Each named move below is a turn or a mirror, shown by a few rows before and after it. Which moves, in which order, take the first row of each later pair to the second? The first pair is answered.
X:
[ -2.2   1.9   3.7  16.1   2.1  16.7   9.9   5.0  -8.8  -3.4  -9.0   0.8
 -14.7  -9.1  -2.6 -10.4  12.9  23.9  -0.7]  ->  [-3.2 -9.3  9.9  8.4 18.7 16.0 -3.9  2.9  2.6  1.7 -1.2  0.5 -3.8 -4.4
 18.1 -6.8 -0.6 16.9 19.5]
[  1.8   0.9 -12.4  -5.9 -10.6  -3.8  -0.3  -3.6 -10.9  -0.6   6.2  -7.7
  12.9   2.8  -9.2   4.9  -1.6  -8.1  -7.8]  ->  [  2.5  -1.9 -11.0  -5.2  -6.0  -5.9  -3.9  -4.4  -6.2  -1.5   9.5  -6.7
  16.1   5.1  -3.4   6.3  -5.5 -11.2  -2.2]
[  4.5 -14.1   5.0  -3.7  -2.8  13.0  -4.5  -1.6 -15.0   9.3   4.8  12.2
  13.0  -7.9   6.0  11.8  -3.6  10.6  11.6]  ->  [  2.3  -6.4   2.7  -0.3 -11.4  13.3   2.6  -2.4 -19.2   6.5   0.6  12.9
   7.8 -10.1  -6.0   9.0   2.3  14.9   0.9]
T:
[  1.3   7.3   2.4  13.3  -3.1  17.6  17.3  -6.4  -4.4  -3.4 -18.0   6.0
 -16.4 -12.5  -7.0 -10.7  15.5  10.5 -10.6]  ->  [ -0.9   4.1   7.4  11.1   6.2  17.8  14.0  -0.1   1.6  -2.2 -19.8   7.1
 -18.9  -9.8   3.2 -14.8  15.7  12.5  -2.4]
[  9.4 -12.1   0.0   9.1   3.6   6.0  -2.8  -4.1  -3.6   2.7   8.2   1.3
   9.2  -1.9  15.6  -4.1  -9.2  -5.1  13.1]  ->  [ 11.7  -6.2  -4.7   7.7 -10.2   3.0   1.4  -8.3 -15.7  -0.1  10.9   1.6
  12.9  -7.2   0.5  -1.0  -6.7  -4.3  -0.3]
[  5.6   7.3  13.7  -2.3  14.2  16.4 -12.2  -6.2   3.2  -3.6  -3.2  31.0
 -19.1  -3.7  13.1   7.2   7.8  -1.8  13.2]  ->  [  8.3  12.4  -0.5  -3.7  -7.9  11.4  -6.6  -7.5 -16.8  -5.1   0.8  30.8
 -11.8  -8.3 -15.1  12.8  12.2   0.9  -9.1]
[  1.0  -3.6   4.9  -7.6   3.2  -3.2  -5.2 -14.2  -6.0  -6.3  -9.6   2.1
  -5.0 -13.5  -8.2   2.3  -3.2  -2.8  -6.5]  ->  [  1.0  -5.5   8.2  -8.8  11.2  -2.3  -7.2 -13.7   0.4  -4.8 -11.8   1.6
  -6.9 -10.8   1.0  -0.1  -3.3  -4.4   2.6]
S:
[ -9.2  -5.2  11.5   5.7  -2.1  24.0  -1.0   2.6  -7.2 -12.0 -20.7   4.4
 -23.2   0.4   8.4 -15.6   5.1  11.5   4.4]  ->  [-12.0  -1.1  10.4   8.1 -11.0  20.2   2.2   3.0  -7.5 -13.1 -19.6   4.3
 -23.9   0.2  -2.7 -13.3   8.3  12.0  -8.3]
[ -3.9  -9.6   1.6  12.3  11.4  15.3  10.8   5.2  -4.5   4.4 -19.0   1.7
 -18.2   4.2 -10.3 -18.1   8.3  18.4   8.0]  ->  [ -6.6  -5.9  -0.5  12.8   6.7   7.6  13.2   5.2   2.3   4.9 -19.5   2.6
 -18.0   3.2 -20.3 -15.4  12.5  19.0  -2.4]
[  4.8  -3.2  -3.5  -5.4   1.8   2.4  -9.1  -8.6  -2.3  -2.6   8.0  -4.7
   7.8   4.8   0.8   6.9 -11.0  -3.8   7.0]  ->  [  6.5  -1.7  -6.7  -7.1  -2.4   5.7  -7.5 -10.5 -10.9  -3.3   7.0  -1.5
   6.2   2.2  -4.0   5.7 -10.6  -1.8   7.0]
[ -0.5   8.9   4.9  -3.0  18.2  35.4  12.0 -13.4 -16.8   1.5 -20.3  -9.8
 -25.6   0.9  27.8 -18.2   6.2  14.6  15.3]  ->  [ -3.4  18.5  -1.5   1.0  -1.5  27.7  22.1 -13.3 -24.7  -3.3 -23.1  -9.3
 -28.5  -4.5   0.7 -16.7  16.4  21.1  -9.9]
V:
[  6.9   0.5   5.9   4.2  15.8  11.8  12.7  -0.5  11.0   2.9 -15.6  -6.9
 -25.0   1.7  16.1 -15.0   7.1  10.7  13.6]  ->  [ 15.1   6.4  -6.8   1.1  -5.2  13.1  16.8  -8.1 -21.4  -3.2 -13.1  -3.9
 -15.1  -3.9 -11.4 -13.5   8.8  17.7  -2.6]
[-22.0 -26.1   0.2 -17.4  11.6  -9.8 -15.4   3.9   5.8  -4.0   5.3 -14.1
  13.9   4.9  17.8 -16.4 -16.4 -13.7  17.8]  ->  [-21.9 -15.1   9.1  -3.7  12.5   4.7  -0.9   6.6   5.8  -8.5 -16.1 -10.3
 -10.1  -1.7  23.0 -34.3  -0.8  -0.6  16.8]
[ 24.6  11.2   4.5  -2.7  -0.2   6.2   0.5 -33.4  -7.4  -3.1   1.1   7.0
  -7.8  10.2   5.3 -15.6 -14.3 -19.2  -2.4]  ->  [ 24.5  10.3   4.1  -3.5   0.8   3.6  -2.3 -35.1  -6.3  -3.3   5.5   6.0
  -4.2  11.5   6.5 -12.7 -18.1 -20.8  -0.1]
[  0.1  -7.0  -7.1 -13.4   3.7   0.6  -7.3  -4.1  -4.8   5.4  15.8   2.0
  20.8  -2.0  10.1   5.8 -16.3  -5.2  10.7]  ->  [-3.0 -6.0  3.9 -4.1 16.9  9.1 -2.5  1.7  8.0  5.3  2.9  2.3  5.2 -1.7
 23.8 -6.3 -8.1 -1.5 20.6]
Pairs:
Between the rows of a pair lie two moves.
[ 13.4  -3.7 -11.0 -14.5  -6.3   6.6  -6.0 -10.8 -34.4  -7.1  35.8 -10.3
   3.9  17.7   1.1   5.8 -13.8  -4.8  -0.4]  ->  [  9.6   7.8 -10.1  -1.6 -17.9  13.1  12.4  -8.8 -36.4  -9.9  13.7  -6.8
 -19.2  11.1 -16.9  -5.2   5.2   8.4 -17.7] | T, X
[ -4.7  15.9  20.8  25.7   2.6  -4.5  12.4   9.2  21.0  -2.2 -11.8  -7.7
 -29.4   9.0  21.8  -0.1  26.7  12.6   5.6]  ->  [  4.9  20.6   4.4  24.6 -18.8   4.6  20.0   0.8 -13.6  -7.0 -10.5  -6.6
 -27.7   2.0  -4.1   0.9  29.8  20.1  -6.4] | X, V
[-3.4 -2.8  3.4  4.4 11.6  8.6 10.7 -4.5  5.1  9.7 -0.5  9.7 -0.3 11.7
  9.4  3.7  1.7  2.7 18.6]  ->  [-8.4  2.0  1.7  9.9 -1.7  3.5 21.5 -1.5  6.1  7.5 -3.3  8.5 -8.9  9.5
 -9.1  5.7  9.4  6.7  0.0] | X, S
[ -5.8   9.2   3.1  -1.9  17.0  -2.1   5.4  22.2   6.6  -4.2  -9.2   0.5
 -17.9   7.0  16.2  -4.3   2.5  -2.9  14.1]  ->  [  5.9  13.5 -10.9  -2.9  -5.0   3.6  10.4  15.5 -22.3  -6.4  -7.8   2.9
 -15.6  -0.5 -10.9  -3.4   5.5   0.9  -1.2] | S, T
[  4.7  -7.0  -1.2 -12.9  33.9  34.0  -5.3  -9.4  -2.7  21.3  -4.3   9.6
   7.9 -10.9  36.8  -8.0  -5.6   2.2  43.7]  ->  [ 18.2   4.7 -23.3 -14.4   0.7  40.5   5.5 -18.6 -46.2  16.1  -1.6  12.0
  13.5 -22.3  -2.2  -6.8  -3.6   8.9  21.2] | V, V
[ -2.8  -8.9  -2.6  -9.2   7.1 -18.5  -9.4   3.5  18.8   0.4  15.6  -1.0
  18.1   7.9   6.8   5.8 -12.1 -11.0   0.7]  ->  [ 10.2  -4.7 -13.7 -13.3  -2.5  -8.2  -7.1  -3.4 -15.9  -3.1  14.7   0.7
  23.5   1.8  -6.3   2.1 -15.2  -4.7  -3.2] | S, T
[ -2.3   0.8 -14.1  -8.3 -19.0  -7.2  -0.9 -12.9 -14.6 -13.7   0.8  -0.4
  21.1  -3.5 -36.7   2.8   8.7   3.0 -18.3]  ->  [  4.5  -8.3   4.3  -4.2  23.3  21.7  -8.4 -10.3  -8.5  -8.1 -14.3   2.9
   4.2  -3.5  16.8 -18.9   3.1   7.6  32.6] | T, S
[ -6.0   6.0   7.4   4.1  -2.0  -0.3   9.3   1.4   1.0  -0.1 -10.3  -2.7
  -9.9  -7.0  -2.5  -4.5  12.2   9.7  -2.7]  ->  [ -3.1   4.4   6.0   0.4   2.5   7.6   7.0  -0.8  -8.2  -1.4  -9.1  -3.0
 -12.0  -7.9   3.2  -8.5  10.5   8.6   4.3] | X, V
[ 16.3  -4.8  -5.7 -11.4 -13.1  -1.3 -14.7 -14.7 -26.5   2.9  21.8   4.6
  22.8  -9.2  -9.9  10.5 -20.3 -15.9   7.3]  ->  [ 10.1  11.1  -3.0   4.9 -27.7   4.9   8.3 -11.8 -29.7  -0.8  -4.3   9.5
  -6.1 -17.5 -29.8  -3.2   3.2  -0.7 -15.6] | T, X
[  3.1  -6.8 -12.9  -9.6  -2.8  -4.2  -8.3  -4.7 -13.7  -0.5  16.3  -3.9
   9.7   3.9  -1.2   6.5  -8.1  -6.6   7.8]  ->  [ -4.1   0.5 -15.0  -5.8 -10.6 -13.5  -2.1  -3.2  -6.4  -0.6  13.7  -1.8
   8.5   5.9 -14.7  10.4   1.1  -5.5  -9.2] | X, S
[ 10.9   2.3   2.5   2.8  13.8  21.9   0.8  -5.3  -9.9  -6.5 -14.4  -0.4
 -14.5  -4.3  10.8 -19.7   0.1   6.7  14.7]  ->  [ 12.7  -6.0  -1.2  -6.6  16.1  17.3  -8.8  -6.5 -12.1  -2.9   2.0  -3.0
   1.4  -1.5  15.3 -11.2 -10.0   2.0  24.4] | T, X
[-19.1   9.3  -1.5   6.8 -17.6   4.0   1.4  17.2  14.9  12.2 -15.1   1.1
 -11.7  -4.6  -7.0  -3.2  13.4 -13.8 -12.6]  ->  [-13.7  11.3  -0.7   8.3 -17.3  11.9   2.7  16.9  10.6  10.3 -19.2   2.6
 -16.4  -9.0  -5.9  -8.5  15.3 -11.8  -8.8] | S, V
[-21.5   1.6  18.9   0.5  10.3 -18.0  -3.6   9.0  46.3   2.9  -3.0  -2.2
  -1.8  14.8   6.6   3.4   5.4  -7.3  -8.8]  ->  [-22.0   3.7   9.2   1.7  -7.4 -26.1   1.9   6.9  34.3   1.2   3.4  -3.5
   4.5  12.1 -15.5  13.0   6.2  -7.9 -27.9] | T, V
[-12.6  -4.8  27.8   1.6  20.6   9.3  -2.4   7.9  16.1   9.2  -6.0  -1.7
 -23.4 -12.0  25.9  -4.1   2.2  -2.8  16.6]  ->  [ -4.5 -17.0  11.2 -14.7   8.2  -2.5 -19.1   0.0  -1.5   6.3  22.3  -6.6
  10.3  -6.7  18.2  15.1 -19.7 -15.7  21.8] | T, X
[  5.4   7.5  -8.3   2.6   1.1  12.1  13.4  -4.5 -11.7  -5.5 -10.6  -1.2
  -6.4 -12.4 -17.7  -4.8  11.4   5.7  -8.2]  ->  [ 10.4   3.4 -10.1   1.2   1.0  13.6  11.9  -3.5 -20.2  -4.7  -8.6  -0.7
  -3.6 -14.3 -13.5  -7.4   9.0   7.9  -2.3] | T, V
[-16.8   6.7 -20.8   2.8  17.2  15.9   3.6  17.5  17.1  14.2 -18.4  -4.2
  -1.6   6.1  -7.7  -7.3   5.1  12.5  27.4]  ->  [-14.5  12.2 -27.0   3.2   2.6  14.3   7.5  14.7   5.5   8.2 -20.1  -2.4
  -4.8   3.1 -27.9  -4.4   6.9  14.5  11.4] | X, T
[ -9.7   2.9  16.1  19.6   2.1  11.5  10.6   6.8   0.9 -22.3 -28.3   5.9
 -33.5   7.3   4.4  13.1  22.3  -5.9 -28.7]  ->  [ -1.7   0.8  15.0  19.1  10.0  24.4   9.8   2.2 -15.5 -21.8 -31.0   7.7
 -34.6   6.8  11.0   4.5  18.5  -3.1 -15.4] | X, V
[  0.6 -16.2  -1.9  -1.5   8.6   0.6 -20.2   4.4  -2.3  -5.3  -2.1   4.2
   0.4  11.9  10.8  -3.4   0.5   3.1  11.9]  ->  [ -1.8 -14.3  -5.4  -4.5   2.5  -7.0 -22.2   5.0  -1.3  -4.2   3.9   2.1
   7.7  13.8   0.1   2.0  -1.4   0.0   4.5] | T, V
[ -0.3  -3.9   5.1  -8.3  17.8   8.0  -6.2   2.5   2.3   0.8   8.7 -12.3
  -0.6  -0.5  28.4  -2.0  -4.2  -1.3  27.3]  ->  [  2.1   6.7   2.9   1.8   6.0  21.0   7.9   0.0 -15.2  -5.3  -6.9  -4.0
 -18.6  -8.7  14.3 -16.2  12.4  11.3  14.9] | V, X
[ 14.7   4.7  -2.7  -4.5  -0.9   7.7 -11.5  -8.8 -17.1  13.1   7.7 -14.2
   9.5 -15.3  -9.4  11.1 -13.3  -0.8  -5.5]  ->  [ 15.0   2.1   1.8  -2.8   7.2  12.7 -16.4  -7.4 -15.0  12.6   6.7 -13.4
   9.4 -11.7   3.4   9.5 -15.9  -0.8   5.2] | V, S
[  9.8   6.9   5.3  -4.7  14.7  21.2  16.5   7.2 -10.7  -2.4 -27.2   4.8
 -36.3 -12.3  16.5 -13.5   0.7  12.4  16.8]  ->  [ 14.5  -4.1  -0.1 -18.8  23.4  15.5  -0.7   4.6  -8.7  -0.1  -4.5   4.3
 -11.8  -4.2  30.5   0.1 -19.1   2.5  35.3] | T, X
[  5.9   5.2  -7.1 -13.9  37.5   3.2 -15.9 -11.0  -9.3   8.0  -3.8 -10.2
   2.8 -12.3  32.6  -1.1   9.2 -13.5  22.6]  ->  [ 10.6  18.7 -11.3  -4.7  21.1  16.9  -0.1 -14.0 -28.0   2.1 -23.2  -8.0
 -15.6 -23.0  14.9 -15.1  25.5   1.3   8.8] | V, X
[  2.7   1.0  -5.1  11.6 -17.0  -9.0   8.1  10.9 -16.2  -6.2  -2.0   6.1
   4.7  -8.5 -11.5   1.6 -21.2 -17.6 -14.1]  ->  [ -5.1  -2.9   7.5  11.9   1.0 -15.2   0.9  16.3  13.7  -1.5  -0.7   5.1
   2.4  -0.6  12.2   1.5 -23.1 -21.3  -2.1] | S, T
[-16.2  11.6  -4.6 -16.2  -5.3  -2.6  -5.4   5.5  15.1  -5.6 -34.4   3.9
   5.0  -6.3 -31.1   8.1  13.0  -3.9  -0.3]  ->  [-12.1   7.1 -10.6 -24.5  -5.1  -6.4 -13.7   2.7   8.0  -5.8 -20.7   4.3
  20.5  -3.3 -27.8  16.7   5.8 -11.8   3.5] | X, T
[ -2.2  18.0  -2.2 -13.2   5.1   9.2 -18.8   7.9 -17.0  -4.9  10.6   4.1
  20.7  12.9  11.0   6.0 -11.4 -23.0  18.4]  ->  [-14.4  27.8  -4.0  -4.8 -14.3  -4.5  -4.6  10.6  -7.0  -7.7   1.2   1.4
  13.1  10.7 -18.3  10.6   3.7 -18.6 -20.4] | X, S
[  5.5  -7.3   9.8   1.3  14.0  18.4 -14.9  -0.9   1.8 -18.8   3.3  -5.9
  -2.6  -9.3   7.4 -14.1  -8.6  -5.8  50.5]  ->  [ 10.1   3.5   4.7   7.2   1.0  25.4  -1.2  -3.3 -17.5 -24.2  -9.3  -1.8
 -15.5 -17.0  -9.9 -22.4   2.7   6.9  35.8] | V, X
[ 23.5  -8.9  -8.9  19.2 -13.2  23.4  -5.5  26.1 -27.6 -12.4 -22.6   0.6
  14.3  -8.0  -4.1   0.7  -9.3   5.5   9.9]  ->  [ 10.9 -13.3 -10.1  11.3 -22.7  -3.9 -15.3  30.0  -2.6  -7.4  -6.4  -2.3
  31.8   1.5 -10.9  23.6 -16.1 -10.0  -5.7] | S, V
[ -3.5 -10.8   3.9  -7.8  16.7  -0.8 -13.2   2.6  13.2   2.5  13.1  -4.6
  13.2   9.6  22.0   9.2 -15.0  -9.3  18.3]  ->  [ 13.5  -1.1 -12.5  -7.5  -5.3  13.5  -5.4  -5.1 -34.7  -4.5  10.8  -1.9
  15.5  -0.9  -2.0   2.9 -14.3  -1.8  11.1] | S, T
[ 13.3   0.5  15.4  -9.2  16.3  10.2  -4.9   4.1  -6.0   5.4   4.4   4.3
   8.7  -4.3  34.5 -13.2  -2.7  -2.5  33.3]  ->  [  7.3  12.6  22.1   6.0   5.2  18.2  13.5   3.9  -6.0   2.9 -16.2   7.9
 -16.6  -9.8  19.8 -23.9  16.6  10.2  14.0] | X, T
[ 19.3  -7.5  -7.4  -9.3  11.7   5.5 -14.5  10.1   7.4  -4.7   1.8   1.1
  -4.3  23.5  11.0  14.9  -2.9 -20.1  28.0]  ->  [ 17.7   6.5  -7.7   3.4   1.7  19.7   7.8   7.8  -4.4  -9.0 -22.5   4.6
 -29.7  12.1  -4.1  -1.9  18.4  -5.0  11.8] | V, X
[  2.6  -2.1   8.6  12.7 -10.6   7.8  16.0   3.3  17.7  -6.7  -8.7   9.5
 -21.0   7.5   4.4 -15.4  16.8   5.1   6.8]  ->  [  7.4 -11.9   8.5   2.8   3.1   4.2  -0.3   2.6  24.0  -7.6   6.8   5.5
  -1.6  12.6  20.7  -7.2   0.4  -3.9  28.9] | T, X
[-10.5   0.9  15.5 -15.5  10.0   9.8   4.1 -10.8 -24.1 -11.6  11.8  -0.1
  -9.0  -0.3  17.6  15.5  -6.5   2.9  19.2]  ->  [-12.5   3.5   8.6 -15.3  -6.8   0.3   6.2 -12.2 -30.7 -11.9  19.1  -0.9
  -0.2  -0.6  -3.0  24.7  -6.8   2.5   6.1] | X, V
[  8.5  12.0  -6.8  12.0  -2.2   9.0   5.0   5.7 -10.4  10.8 -29.8  -7.4
 -21.1  -2.3 -12.4   8.1   8.9   6.3 -12.7]  ->  [  4.0   3.4 -12.4  -0.6  -5.7 -13.1 -10.3   8.1   5.6  11.6  -7.0 -10.5
   2.9   7.8 -15.7  33.7  -4.5  -6.9 -18.3] | V, S
